Each row has a name. Each piece below is followed by the name of the row it came from, unless a question asks for something else. Each question is about the rows just above it.

Lareg:  5.82  6.94 -1.81  5.93  5.60 -3.57  8.72  4.14  4.90  6.73  3.87  6.65  4.06  2.82  1.89 -6.39  5.32  6.38 -3.70 -2.58  6.63  5.40  6.38 -6.54  3.67  5.85  5.42  1.76  4.26  7.94  6.26  2.95  6.05  5.11  0.52
tazu: -4.29 -4.51 -1.00 -3.71 -1.33  3.34 -5.32 -0.81 -5.89  3.49 -1.64 -6.27 -2.55 -1.86 -8.30 -0.45  0.48 -6.00  5.27 -2.85 -2.81  1.16 -4.04 -5.05  0.10 -2.54 -2.38 -0.94 -3.80 -5.36 -4.10 -0.23 -2.92  1.03 -3.03
Vili:  1.44  2.19 -1.47  2.05  1.86 -5.77  0.95  2.37  1.30  1.73  2.93 -7.19  1.65  4.01  4.36  2.48  1.55  1.86 -2.43  6.30  1.91  3.18 -0.52  7.34  2.02  2.32  2.61  2.84  2.83  1.51  0.32  2.48  2.07  1.45  1.79
Kifa:  2.05  1.86 -5.77  0.95  2.38  1.30  1.73  2.93 -7.19  1.65  4.01  4.36  4.06  2.82  1.89 -6.39  5.32  6.38 -3.70 -2.58  6.63  5.40  6.38 -6.54  3.67  5.85  5.42  1.76  4.26  7.94  6.26  2.95  6.05  5.11  6.93
Piv: -2.26 -3.63 -0.67 -2.58 -2.84  3.34 -5.52 -1.79 -0.15 -8.39 -1.64 -1.12 -6.13 -2.07  0.69  1.82 -2.88 -2.73  2.85  2.21 -3.51 -5.16 -1.28  3.32 -1.38 -2.95 -2.80  0.37 -1.34 -4.44 -1.89 -0.81 -2.93 -2.87 -3.74
Right after 3.32 comes
-1.38
which:  2.05  1.86 -5.77  0.95  2.37  1.30  1.73  2.93 -7.19  1.65  4.01  4.36
Vili

dunus: -1.11 -4.30 -2.25 -3.31 -5.73 -6.54
gep:  1.97 -3.29  9.05  5.99 -0.42  0.98
Sadu: -2.81  0.38 -2.12  7.38  3.14  4.28
vofit: -4.35  2.59 -1.47 -6.26 -5.34  0.23
ven:  2.83 -5.46 -4.99 -5.08  3.90 -0.64
miga: -1.55  2.04  2.77  6.80 -5.41 -0.91
fafid: -0.25  3.53 -2.79  6.84  3.82 -0.41
biti:  0.88 -6.28  1.77  4.32  1.75  3.25
rator:  1.19  0.56 -1.48 -7.05 -1.95 -1.73
puvo: -1.37 -2.61 -3.59  4.50 -5.07 -6.38
sapit: -3.27 -2.24 -3.68  7.22 -3.34 -0.75
What comes right after 4.32 in the named rows?
1.75
Right after -2.25 comes
-3.31
-2.25 -3.31 is in which row?
dunus
Right after 2.59 comes
-1.47
The entry that follows -3.29:
9.05
which: -7.05 -1.95 -1.73
rator
Where do -3.29  9.05  5.99 -0.42 appear?
gep

kilap: -1.38 -3.37 -1.93 -0.87  2.53 -7.34  2.55 -3.09 -4.43  0.92  6.57  0.37  9.59  0.65  1.75 -4.66  1.66  4.21 -1.03 -0.13 -2.44  0.39 -3.93  0.15  1.58  0.47  0.42  5.74  6.11  0.81 -0.52 -3.48 -1.42 -1.11  4.06  1.07  1.75 -0.92 -5.05 -0.98 -2.47 -0.78 -2.05 -4.54  0.25 -1.12  2.58  0.89  2.92
Doval: -0.98 -4.47 -2.56  0.73  1.82 -7.94  2.58 -2.44 -3.17  1.19  5.42  0.75  1.41  0.64  1.95 -3.98 -0.17  4.51 -0.47 -0.61 -0.84 -0.40 -4.09  0.36  2.19  0.72  1.79  7.60  4.46  2.52  0.94 -3.95 -1.09 -0.80  3.12 -0.16  2.36  0.79 -5.41 -0.75 -3.11 -0.37 -1.93 -2.94  2.30  0.36  1.69  1.40  2.57
Vagu:  0.58 -1.31 -0.51 -3.64  0.31 -4.66  3.29 -5.32 -5.07  0.33  6.92  2.18  3.05  0.99  2.21 -5.30  1.67  3.06 -0.86  0.92 -2.16  1.76 -1.59 -0.65  2.75  0.07 -1.50  5.41  9.58 -2.80 -1.06 -1.29 -1.09 -0.27  2.09  4.08  1.99 -2.75 -3.16  0.07 -2.03 -1.99 -1.88 -6.02  0.94 -3.60  2.11  1.25  3.89
rogok:  0.82 -1.41 -0.60 -3.65  0.31 -4.60  3.19 -5.10 -5.06  0.36  6.91  2.27  3.21  1.27  2.24 -5.33  1.46  3.26 -0.93  0.81 -2.08  1.72 -1.79 -0.78  2.81  0.08 -1.52  5.35  9.52 -2.82 -1.13 -1.42 -1.14 -0.45  1.91  4.03  2.07 -2.82 -3.22  0.19 -2.08 -1.81 -1.99 -6.05  0.94 -3.49  2.24  1.32  3.89
pif: -0.92 -4.45 -2.61  0.65  1.69 -7.94  2.43  7.43 -3.09  1.32  5.39  0.79  1.42  0.68  1.91 -4.03 -0.26  4.45 -0.35 -0.69 -0.89 -0.33 -4.20  0.30  2.26  0.92  1.72  7.42  4.48  2.60  0.95 -3.99 -0.91 -0.73  3.15 -0.08  2.34  0.73 -5.41 -0.76 -3.04 -0.48 -1.77 -2.93  2.26  0.28  1.78  1.50  2.74
Sog: -0.98 -4.47 -2.56  0.73  1.82 -7.94  2.58 -2.44 -3.17  1.19  5.42  0.75  1.41  0.64  1.95 -3.98 -0.17  4.51 -0.47 -0.61 -0.83 -0.40 -4.09 -1.71  2.19  0.72  1.79  7.60  4.46  2.52  0.94 -3.95 -1.09 -0.80  3.12 -0.16  2.36  0.79 -5.41 -0.75 -3.11 -0.37 -1.93 -2.94  2.30  0.36  1.69  1.40  2.57
did:  1.71 -1.17 -1.64 -0.18  1.12 -4.15  3.20 -4.37 -4.51  1.22  0.65 -2.21  3.53  0.58 -1.96  0.33  3.88  5.12 -1.13 -1.32 -0.23  1.73 -1.64 -2.03 -0.79  0.03 -1.55  7.51  6.42 -0.20 -0.07  0.22 -0.24 -0.37  0.64  2.65  2.66 -0.19 -1.20 -2.22 -3.38 -4.00 -2.18 -4.03  3.07  0.06  2.53  3.05  0.07
Divi:  0.41 -1.60 -1.54 -0.62  1.67 -5.39  3.44 -4.34 -5.03  1.23  2.65 -1.42  3.10  0.52 -0.75 -1.73  3.41  4.44 -1.44 -0.75 -0.79  0.84 -2.09 -1.69  0.05  0.52 -1.04  6.58  6.27  0.33 -0.65 -1.11 -0.50 -0.92  2.00  2.73  2.27 -0.76 -2.08 -1.89 -2.64 -3.34 -3.14 -4.50  0.36  1.69  2.30  2.21  1.03
The entry that follows 7.42:
4.48
Right after 9.58 comes
-2.80
What comes right after 1.12 in the named rows?
-4.15
Which row holds -1.11 -0.50 -0.92  2.00  2.73  2.27 -0.76 -2.08 -1.89?
Divi
The row with -0.98 -4.47 -2.56  0.73  1.82 -7.94  2.58 -2.44 -3.17  1.19  5.42  0.75  1.41  0.64  1.95 -3.98 -0.17  4.51 -0.47 -0.61 -0.83 -0.40 -4.09 -1.71  2.19  0.72  1.79  7.60  4.46  2.52  0.94 -3.95 -1.09 -0.80  3.12 -0.16  2.36  0.79 -5.41 -0.75 -3.11 -0.37 -1.93 -2.94  2.30  0.36  1.69  1.40  2.57 is
Sog

pinot: -1.21 -2.43 -0.07 -0.07 -2.88 -1.23 -0.16 -0.90 -2.43 -0.26 -3.70 -3.46 -0.81 -1.66 -2.52
leb: -0.35  1.15 -0.20  3.42  4.17 -0.46  0.47  4.05  4.77  2.60  6.83  7.32  2.16  0.29  5.60
los: -1.21 -2.43 -0.07 -0.07 -2.88 -1.23 -0.16 -0.90 -2.43 -0.26 -3.70  0.81  0.95  0.95  0.13
Topet:  1.76  1.42  0.20  1.34  2.59  1.14 -0.12  0.65  2.63  2.10  2.56  1.22 -1.14 -7.16 -2.91
kas:  0.99  0.79 -0.84 -1.23  1.48 -1.21 -0.07 -0.32  0.99  1.30  1.85  0.81  0.28 -0.07  0.88
kopap:  1.76  1.42  0.20  1.34  2.59  1.14 -0.12  0.65  2.63  2.10  2.56  1.22  1.34  0.42  1.66
fegul: -0.04  2.58  0.13  2.63  2.39 -0.04  0.29  2.14  2.55  1.63  2.60  2.78  1.63  2.22  2.55
pemi: -0.37 -4.98 -0.44 -2.11 -4.80 -1.71 -0.21 -3.40 -5.65 -3.05 -8.34 -7.17 -2.78 -3.81 -5.28
ril:  0.76  3.86 -0.46 -0.05  4.33 -0.27  0.11  1.96  3.99  1.65  5.82  5.06  2.04  2.66  3.90
vap:  0.23  3.96 -0.55  1.91  3.54 -1.44  0.26  2.93  4.00  3.61  5.13  4.39  2.64  2.87  3.95
kidad: -0.04  2.58  0.13  2.63  2.39 -0.04  0.29 -3.36 -4.81 -3.23 -6.96 -6.32 -2.63 -3.55 -5.24
Right after -6.96 comes
-6.32
Right after -7.17 comes
-2.78
which: 3.99 1.65 5.82 5.06 2.04
ril
 0.28 -0.07  0.88 is in which row?
kas
What comes right after 0.28 in the named rows?
-0.07
The entry that follows 1.85:
0.81

menan:  5.29  6.91 -0.26  4.88  2.03  1.37  3.28  2.80  4.41  5.86 -0.42  0.24 -4.44 -0.26 -3.21 -2.43  0.01 -2.66
Rade: -5.43 -4.45 -4.61  2.48  1.74  1.23  5.42  3.65  2.84  3.00  0.05  0.20  4.96  0.75  2.82  0.91 -0.40  2.93
pizep: -1.54 -3.13  0.11 -1.81 -0.07 -0.14  0.91  1.05 -1.42 -2.61  0.36  0.21 -2.30 -1.42 -1.60 -3.20  0.42 -1.77
gedin: -4.31 -5.43  0.08 -4.59 -2.02 -0.92 -3.70 -2.55 -2.95 -4.65 -0.56  0.36 -6.42 -1.25 -3.90 -4.02  0.10 -4.07
Vano:  2.37  2.86 -0.39  2.84 -0.02  0.18  0.69  0.80  0.92  2.73  0.26 -0.23  2.74  1.80  1.43  3.32 -0.64  2.44
zutek:  2.50  3.30  0.25  2.06  0.11  0.46 -1.03 -0.11  1.98  3.01 -0.04 -0.16  2.55 -1.80  2.02  3.68  0.20  2.34
Rolim:  0.87  1.28  0.08  0.24  0.55  0.56  1.01  0.90  1.54  0.96 -0.12  0.20  1.33  0.02  1.08  0.24  0.18  0.88
tumid: -5.71 -7.65 -0.11 -5.90 -2.12 -1.61 -4.02 -3.28 -4.57 -6.83 -0.54  0.20 -8.51 -2.07 -5.39 -6.18 -0.14 -5.78
tes:  5.29  6.91 -0.26  4.88  2.03  1.37  3.28  2.80  4.41  5.86  0.43 -0.25  7.25  1.76  4.83  5.14 -0.32  5.14
rim:  3.16  3.46 -0.32  3.26  0.11  0.69  2.73  2.36  1.80  3.36  0.12  0.10  3.93  2.20  1.84  3.14 -0.42  3.34
risan: -4.11 -4.83  0.49 -4.45 -0.85 -1.32 -4.95 -4.02 -2.94 -4.53 -0.53 -0.04 -6.01 -2.29 -2.99 -3.63  0.55 -4.48
Right after -1.81 comes
-0.07
Right after -4.57 comes
-6.83
which: -5.43  0.08 -4.59
gedin
The entry that follows -4.44:
-0.26

